(in the rows, 128 means zero)
Each path is a new rotation, seen through one point. The rows after it are directions, each followed by how far the rotation turns it, in degrees a step (0 if it stays put).
Each turn is a multiple of 5 degrees from 10 to 175, or 0.
Each row of a path follows its step; steps can be skipped.
path 1
step 7: [121 123 132 138 126 120 139 122 131 121 124 116 128 116 135 120 133 129
 136 132 129 123 127 122 130 123 121 131 119 131 132 132 133 122 117 127
 140 119 119 132 130 134 139 117 138 135 131 137 125 128 131 121 120 120
 122 135 126 134 124 132 132 124 128 132 120 123 130 135 126 132 137 112]
step 11: [128 122 135 129 129 122 135 124 123 124 129 133 126 125 125 130 138 135
 128 120 122 121 129 113 128 136 129 128 116 130 127 121 123 123 124 127
 139 120 124 129 134 127 139 121 125 136 126 133 118 124 137 134 130 117
 130 128 128 128 126 132 133 119 123 127 110 129 123 125 114 116 137 111]
step 22: [131 126 134 123 125 135 149 115 125 119 120 138 123 127 129 124 129 135
 130 120 132 118 123 131 123 125 121 121 130 130 130 119 127 120 117 132
 129 127 128 118 134 124 130 121 138 146 130 128 137 141 126 140 132 128
 134 136 124 124 126 131 129 126 134 134 123 127 127 124 128 118 127 130]
step 28: [125 121 134 128 136 126 136 113 119 115 127 128 127 128 129 128 123 140
 137 125 130 136 132 120 135 127 119 131 111 132 124 122 122 116 128 134
 125 129 117 123 139 126 134 119 133 136 119 138 128 129 135 129 126 133
 127 120 130 139 138 133 123 126 132 135 127 137 131 125 127 123 132 122]
step 32: [133 134 142 140 130 120 124 129 127 121 124 122 126 130 126 128 132 137
 136 126 126 136 126 119 132 121 123 129 125 140 130 120 115 125 128 130
 123 123 118 122 138 119 128 130 128 138 123 132 130 134 131 139 121 134
 127 122 132 130 134 124 135 122 128 127 123 133 121 140 128 115 144 126]
step 34: [134 115 133 132 130 124 143 130 118 132 128 128 123 123 137 134 126 131
 135 120 128 129 119 137 135 124 132 134 126 137 121 131 131 130 133 138
 140 119 117 126 137 129 128 117 137 129 127 136 124 128 132 131 118 124
 138 127 131 122 132 138 141 129 130 138 125 124 133 123 129 129 133 115]
step 37: [133 128 132 135 126 127 125 119 129 129 140 135 127 125 125 123 120 133
 126 125 128 127 126 130 134 128 134 130 122 133 143 135 130 115 121 126
 134 113 133 122 145 122 129 121 128 129 117 130 116 129 122 131 130 122
 124 125 139 120 121 139 129 125 132 125 129 127 122 131 126 108 122 124]
step 40: [133 124 133 135 135 129 133 131 121 121 120 121 129 124 125 128 133 129
 137 120 128 134 116 129 119 135 123 135 128 149 127 125 126 127 123 123
 131 116 127 124 135 114 135 115 125 129 129 137 129 125 127 132 119 129
 119 136 132 134 119 139 129 124 132 128 115 127 117 130 126 134 132 131]
step 46: [119 125 130 131 119 118 128 124 131 127 131 132 132 121 129 138 112 128
 132 111 125 132 116 117 137 133 124 124 135 133 128 130 126 124 118 115
 139 123 125 137 139 127 138 123 121 133 138 137 131 128 133 125 115 128
 126 125 124 134 124 132 122 131 130 132 120 129 126 128 133 128 134 119]
[128 129 127 131 125 126 126 127 128 128 127 129 126 128 126 132 127 130
 128 128 128 128 128 127 128 127 125 130 128 127 126 125 127 128 126 128
 129 131 128 127 129 129 129 128 128 127 128 125 127 125 129 127 128 128
 129 127 129 128 129 127 126 126 126 128 128 129 130 127 126 129 131 125] => 20
[127 129 126 130 129 126 129 129 128 125 125 128 129 131 130 128 128 128
 129 131 127 125 131 130 130 128 128 127 126 128 127 126 129 126 127 128
 130 129 131 128 123 129 129 130 130 129 127 129 129 128 126 130 127 127
 129 128 129 128 126 129 126 128 129 131 128 127 130 129 129 128 127 127] => 125
[129 130 124 127 129 127 129 128 128 129 130 128 129 126 127 129 129 128
 129 130 128 129 130 131 129 129 127 128 130 126 130 129 130 125 130 124
 128 128 130 126 130 127 128 128 129 127 127 125 128 127 127 129 128 128
 126 125 126 129 126 127 131 128 124 130 129 128 128 126 128 126 127 128] => 175
[128 127 125 131 129 129 125 129 124 126 131 128 127 126 128 131 127 128
 127 127 127 128 127 130 129 125 129 129 128 128 131 127 127 127 129 132
 127 126 131 127 128 129 126 128 127 128 130 128 128 127 128 129 128 129
 130 131 128 128 127 126 131 130 128 128 127 128 128 129 129 127 128 128] => 20
[129 128 125 129 126 126 129 128 128 131 130 129 130 129 128 125 128 127
 128 129 128 130 127 127 131 125 126 127 126 131 127 127 131 129 128 126
 129 130 128 127 129 127 130 131 127 129 131 131 129 127 127 125 128 127
 128 131 127 127 126 128 128 127 128 125 128 127 128 128 128 128 129 129] => 110
[129 126 129 129 128 127 129 128 128 128 125 126 128 130 128 130 129 130
 131 124 130 130 130 127 127 130 130 126 126 127 128 128 128 128 127 126
 130 126 131 128 126 131 128 129 126 128 128 129 127 128 129 126 129 131
 126 129 127 127 127 128 131 129 126 127 129 127 127 128 130 128 131 127] => 175
[130 128 128 129 127 129 130 127 132 131 129 130 127 128 129 130 127 127
 128 127 127 128 129 131 129 128 129 128 132 128 127 130 126 128 127 129
 129 128 132 129 131 129 129 128 127 132 128 129 129 128 126 128 128 130
 131 127 127 126 128 130 128 129 129 129 131 129 127 129 129 129 126 126] => 90
path 2
step 1: [126 134 138 136 131 144 131 133 134 135 120 120 118 129 127 127 128 123
 138 136 127 119 135 135 131 131 113 123 137 131 132 123 120 122 127 131
 128 131 130 129 129 137 117 131 120 123 131 120 124 127 133 129 130 132
 131 133 113 134 131 128 124 137 126 130 124 125 138 133 117 143 124 127]
step 2: [119 130 131 122 127 131 128 135 135 129 132 123 137 123 129 127 121 135
 124 133 124 131 115 121 127 128 124 135 133 136 124 138 129 126 124 126
 115 129 124 133 134 114 129 122 138 144 119 137 129 141 124 137 131 127
 124 127 128 120 136 118 123 124 143 129 126 127 137 121 121 128 122 136]
step 4: [132 140 128 128 134 133 125 127 129 142 136 113 147 129 135 136 125 130
 128 128 131 119 120 128 118 136 129 134 125 131 123 120 124 129 131 130
 133 131 122 134 142 127 133 128 113 134 129 121 122 136 133 137 133 133
 126 137 140 128 119 131 130 129 127 121 122 128 121 131 136 131 129 122]
step 10: [120 127 123 128 121 130 123 119 126 133 131 129 125 123 142 134 123 133
 131 129 131 135 135 117 130 139 122 124 131 138 121 118 124 114 118 123
 127 119 115 123 123 135 132 131 127 139 121 114 133 134 134 127 124 124
 134 134 126 127 139 126 122 126 124 121 135 120 123 118 121 135 120 128]
step 16: [121 132 120 111 117 132 128 128 123 136 142 124 132 119 121 120 132 125
 129 134 127 126 119 135 104 131 133 126 131 138 136 124 138 119 134 130
 116 121 129 127 138 132 122 133 125 135 134 130 126 132 129 131 130 125
 131 128 130 134 135 122 131 131 125 124 126 132 130 136 129 132 124 134]
step 21: [123 132 124 123 131 131 135 130 128 131 134 131 120 131 125 133 130 126
 116 125 125 136 125 119 131 127 113 130 130 135 123 143 126 120 128 118
 119 129 130 131 117 126 132 142 131 132 127 116 133 130 120 127 135 129
 134 117 132 137 132 127 125 135 132 137 120 117 130 133 110 125 127 135]
step 35: [130 132 120 127 126 137 131 137 129 130 137 120 130 127 128 125 125 123
 132 136 141 130 119 133 129 129 126 124 134 131 124 140 128 124 137 110
 124 129 130 140 136 125 129 123 126 138 134 122 129 119 131 125 126 116
 132 121 146 122 124 122 123 129 127 123 130 121 137 131 130 141 118 132]
step 38: [120 131 121 144 128 117 133 127 131 130 121 131 132 135 133 134 132 127
 128 127 133 130 110 141 125 124 134 138 131 131 133 117 114 127 129 119
 133 131 131 136 133 128 130 123 141 124 125 138 131 125 126 135 123 122
 132 138 115 119 123 122 123 122 124 120 128 125 124 130 128 122 127 127]
step 42: [123 129 125 138 133 131 131 130 117 138 130 128 120 126 128 136 117 130
 134 133 139 129 127 127 123 128 119 132 124 140 124 128 125 126 120 130
 108 124 136 127 139 117 136 136 135 124 131 127 132 119 132 139 138 133
 127 133 126 133 137 123 125 119 121 128 127 133 133 119 124 137 120 128]
[127 128 129 130 130 127 128 125 125 126 131 126 128 125 124 129 129 129
 129 129 127 125 129 130 127 129 127 130 129 123 126 125 126 129 127 129
 128 128 128 128 128 127 130 126 129 128 128 129 129 127 127 129 128 127
 130 128 131 129 127 127 127 129 126 127 129 129 129 130 127 129 128 128] => 95
[128 128 130 128 125 130 129 130 127 128 128 130 125 128 126 127 128 131
 128 129 128 129 127 129 128 128 122 127 126 127 128 130 129 133 128 129
 130 130 129 127 129 129 128 127 129 128 127 129 128 130 126 128 129 126
 130 127 127 126 127 128 127 130 128 128 125 127 128 129 127 130 129 128] => 55
[128 130 125 128 129 128 129 129 128 124 128 127 127 124 128 129 127 129
 129 128 128 128 128 130 129 129 128 128 126 129 131 127 127 130 126 126
 127 125 125 129 128 126 125 129 130 127 129 129 129 130 126 130 129 129
 129 127 124 127 131 126 128 127 127 127 126 128 130 129 128 127 128 128] => 80
[128 128 129 126 130 129 130 132 128 126 129 126 130 126 130 130 131 130
 127 130 130 127 126 127 128 128 128 128 127 127 130 129 130 129 129 127
 130 127 130 130 130 129 127 126 127 129 129 129 127 129 132 130 129 125
 126 127 130 129 129 130 125 128 127 128 129 130 128 129 129 127 129 127] => 35
